In the data rows, zero lies at 4.5, halfway between 4 and 5.
Some points, one per row:
[4 3 3 4 4 4 3 6 6 7 5 3 7 5 8 2 5 2 3 5 5 3 4 0 3 7 4 3 5 1 6 5 2 4 3 6 3 2 5
 5 5 5 3 5 4 4 5 3 6 4 6 5 5 5 4]
[6 4 5 7 6 3 5 6 6 3 5 4 5 5 5 4 5 4 4 6 5 5 4 3 2 4 4 3 6 5 4 5 4 4 4 6 5 3 4
 6 4 3 4 6 5 4 6 3 6 3 3 7 6 6 5]
[6 5 5 7 6 3 4 5 4 4 6 6 5 6 6 5 4 4 6 7 5 6 6 4 2 3 5 2 6 5 4 4 4 5 4 5 5 5 5
 5 4 3 3 5 6 6 6 4 4 5 3 6 5 5 6]
[8 4 3 8 7 3 4 6 8 4 7 3 7 7 9 7 5 5 5 9 5 6 5 1 1 2 3 0 7 4 4 4 1 3 3 6 3 1 5
 6 3 4 3 6 6 4 7 2 7 2 2 8 5 7 3]
[3 4 3 5 3 4 4 7 5 4 4 3 4 3 5 3 4 6 4 5 4 5 6 4 6 6 5 6 4 2 6 5 3 5 5 6 5 4 4
 5 5 5 5 4 5 4 4 4 5 4 4 5 5 5 5]
[5 9 6 9 8 6 9 3 7 0 8 4 0 4 2 8 5 7 3 7 1 8 8 9 2 2 2 3 6 9 3 5 2 2 3 5 0 2 6
 5 5 6 3 7 5 2 5 2 6 4 5 4 6 5 1]
[6 4 5 5 5 4 3 4 5 5 6 3 6 7 6 6 4 4 5 6 6 5 4 2 3 4 4 3 6 5 5 4 2 5 3 5 4 4 5
 4 6 6 4 4 5 3 3 4 6 4 6 4 4 4 4]
[3 4 5 0 3 6 6 2 1 6 3 8 3 6 0 5 3 6 6 1 4 5 2 9 7 6 7 7 2 6 4 6 7 7 7 2 7 8 4
 2 7 6 8 2 3 4 2 8 2 5 8 1 3 1 7]
[5 3 2 1 1 6 3 1 0 5 3 8 3 5 1 6 2 5 7 3 6 6 2 7 7 5 7 6 4 5 5 4 9 4 7 0 4 7 6
 3 5 6 5 4 4 4 4 6 2 9 5 1 4 1 4]
[7 4 6 4 7 3 4 5 5 7 6 5 7 7 6 8 5 5 4 7 5 6 4 4 2 1 4 1 5 5 2 4 4 3 4 3 0 2 7
 4 6 7 3 7 6 2 4 2 6 5 6 2 6 4 2]
[3 5 4 6 4 6 6 5 7 3 4 2 2 2 5 2 6 4 3 3 3 4 7 4 5 7 2 6 4 4 5 5 2 4 4 6 5 4 3
 6 6 4 4 5 4 4 5 5 5 3 5 6 5 5 5]
[7 4 1 8 6 3 1 7 6 3 6 1 6 4 9 3 5 3 4 9 6 5 8 0 3 3 2 3 9 1 5 4 0 3 1 6 2 2 5
 7 5 5 2 6 6 3 6 2 7 3 3 7 5 6 3]
[7 1 5 4 6 1 1 6 7 8 6 4 9 6 9 5 6 4 3 6 6 2 5 0 0 2 4 0 6 0 3 3 0 2 2 6 0 1 7
 5 4 6 0 7 6 2 5 0 8 4 4 4 7 5 0]
[7 4 3 7 7 2 0 6 7 5 7 2 7 6 9 5 4 2 4 9 7 5 6 0 2 3 4 2 8 1 5 2 2 2 3 5 0 1 6
 5 3 5 1 7 6 3 6 1 7 5 3 6 5 5 2]
[5 4 3 0 2 5 4 2 0 7 2 8 7 7 3 6 3 3 6 3 6 5 1 7 7 3 8 5 1 5 4 6 9 6 7 2 8 9 3
 3 5 4 7 4 2 7 3 8 1 7 6 4 4 3 6]
[5 5 3 7 5 5 5 4 4 3 5 4 3 3 4 4 4 4 4 5 4 5 5 6 5 5 4 5 5 5 5 4 5 5 4 5 4 4 4
 6 3 4 6 5 5 5 4 5 4 5 2 6 4 6 5]
10 more points follow, each with its number after it:
[4 4 5 1 3 6 6 3 2 8 4 8 4 5 2 6 4 5 5 1 5 4 2 7 7 4 7 5 2 6 3 4 9 4 8 2 5 7 4
 2 4 4 5 3 4 7 3 7 2 8 5 4 4 2 5] 0
[4 4 4 6 5 4 5 7 6 3 5 3 5 4 7 3 4 4 3 4 4 4 6 3 4 5 3 4 6 4 5 4 3 3 4 6 3 3 5
 6 3 4 3 5 5 4 6 3 5 5 3 6 5 6 4] 1
[5 5 3 8 6 3 4 5 6 3 6 2 5 4 6 5 4 5 4 7 5 4 5 4 4 3 3 3 6 4 5 4 3 2 4 5 0 2 7
 4 5 6 1 7 5 3 4 1 7 5 4 2 6 3 2] 2
[6 5 6 8 6 4 5 5 6 3 7 3 4 5 6 6 5 5 4 7 3 4 6 5 3 3 3 2 6 6 3 5 1 5 3 6 4 2 5
 6 5 5 3 4 4 3 4 4 6 3 6 4 4 4 4] 3
[3 9 1 7 0 9 6 0 1 0 3 4 0 1 0 5 2 5 7 3 2 8 7 9 9 7 5 9 7 8 7 4 9 4 7 2 7 7 3
 2 4 3 7 4 5 7 5 6 2 7 3 4 2 4 5] 4
[2 4 8 2 4 7 9 3 3 5 3 8 3 3 0 4 4 6 5 0 3 4 2 9 7 4 6 6 0 8 3 4 7 5 5 2 6 7 5
 3 5 6 6 4 4 5 3 6 3 7 7 1 5 1 5] 5
[3 7 4 9 4 4 5 6 8 1 4 1 2 2 5 0 6 5 3 5 3 4 9 4 5 6 2 6 6 2 7 4 1 4 3 7 4 3 5
 6 4 4 2 5 5 4 5 3 6 3 4 6 5 6 3] 6
[7 5 5 4 5 3 3 5 4 5 6 4 6 6 8 5 4 4 5 7 5 5 3 3 2 4 5 3 6 3 5 5 5 5 4 6 6 4 3
 5 4 4 4 4 5 5 5 5 4 4 3 6 4 5 5] 7
[4 5 5 4 5 5 5 4 4 5 4 6 4 5 5 5 5 5 5 4 4 4 4 6 5 5 5 5 5 6 5 4 4 6 5 4 5 5 4
 5 4 4 6 4 4 5 3 5 3 4 5 4 4 4 6] 8
[7 5 3 8 6 3 3 5 7 5 6 2 7 5 9 5 5 3 5 7 6 4 7 0 3 3 3 1 8 2 5 4 0 6 2 8 5 2 4
 6 5 4 4 5 5 4 6 3 6 2 3 8 5 8 4] 9
Which three of these numbered points are nearest to each point below by angle, seen from the average point of the first points? Their numbers follow each, nearest first.
[5 3 4 4 4 4 3 7 4 5 4 4 6 5 5 5 4 4 4 6 6 5 5 2 3 4 5 5 5 2 6 3 5 5 5 5 4 5 5
 6 2 3 4 6 5 6 5 5 5 4 4 5 4 5 4] > 7 1 0
[5 6 4 7 5 4 4 5 7 2 4 3 4 4 6 5 5 4 3 4 4 4 6 3 2 5 3 4 6 4 5 3 4 2 3 5 2 4 5
 6 4 4 2 7 6 4 5 3 6 5 2 7 6 5 3] > 1 6 2
[4 5 3 5 3 7 3 4 3 4 2 4 3 3 3 3 4 3 5 3 5 5 6 4 7 7 6 7 5 4 6 2 7 2 5 2 1 4 8
 3 3 5 4 6 6 3 5 3 5 7 3 3 5 2 3] > 4 0 5
[4 4 7 4 8 2 6 5 6 5 5 5 7 5 5 5 6 6 4 4 5 4 4 4 3 3 3 2 4 6 2 4 5 3 5 5 5 3 5
 5 3 3 3 5 5 5 6 4 5 5 2 6 4 5 4] > 1 0 5
[4 5 7 5 6 4 6 5 5 6 6 5 5 5 4 5 4 5 3 4 3 3 4 4 3 4 4 4 3 6 4 4 4 6 5 5 8 5 2
 5 4 2 5 4 5 6 5 6 4 4 3 7 4 7 6] > 8 0 7
[3 4 5 3 4 6 6 4 3 5 4 4 4 3 3 4 5 4 4 3 4 5 4 6 6 5 4 5 3 5 4 5 5 4 5 3 2 3 6
 3 6 6 4 6 5 3 3 4 4 5 6 1 5 2 3] > 5 0 8
[7 4 4 7 5 3 3 6 8 4 5 2 6 4 9 6 5 3 4 8 5 6 5 1 2 3 3 3 6 3 5 3 2 4 2 8 4 2 5
 7 4 4 3 5 6 5 6 3 6 3 3 8 5 8 5] > 9 1 7
[6 5 6 8 8 3 5 6 7 3 6 3 5 4 7 5 4 5 3 7 3 6 5 2 2 3 3 2 6 5 3 5 0 5 1 7 1 2 5
 6 6 6 3 5 4 3 5 3 7 2 5 5 6 6 4] > 3 9 2
[7 4 3 6 6 3 2 5 6 5 6 3 7 5 7 5 4 3 4 8 6 4 5 2 2 3 4 2 6 3 4 5 0 6 3 7 5 3 5
 5 6 6 4 5 5 2 4 3 6 1 6 3 6 5 4] > 9 3 2
[4 5 7 5 5 5 8 4 6 4 5 4 3 4 3 5 6 6 4 4 3 5 5 7 3 4 4 3 3 7 4 3 5 3 4 4 1 4 6
 4 4 5 2 6 4 4 5 3 6 4 3 5 4 4 3] > 5 0 4
[7 5 2 8 6 3 1 6 8 3 6 1 6 5 9 5 6 3 4 8 6 4 6 0 2 4 3 3 8 2 5 3 2 3 2 7 0 0 6
 5 4 6 1 8 6 2 7 1 8 3 4 5 6 6 1] > 9 2 1
[3 6 4 2 3 6 6 1 2 4 2 8 2 4 0 5 4 5 5 1 4 6 3 9 8 6 6 7 1 7 4 7 5 9 6 3 9 9 0
 3 5 3 9 0 3 7 2 9 1 5 7 3 2 5 9] > 8 5 0
[4 3 3 0 1 6 3 3 0 7 3 7 5 5 2 5 4 4 7 1 5 3 2 5 8 6 8 7 3 4 4 6 9 7 7 2 8 8 3
 2 4 2 7 2 4 6 3 8 1 6 6 3 3 2 7] > 0 8 5
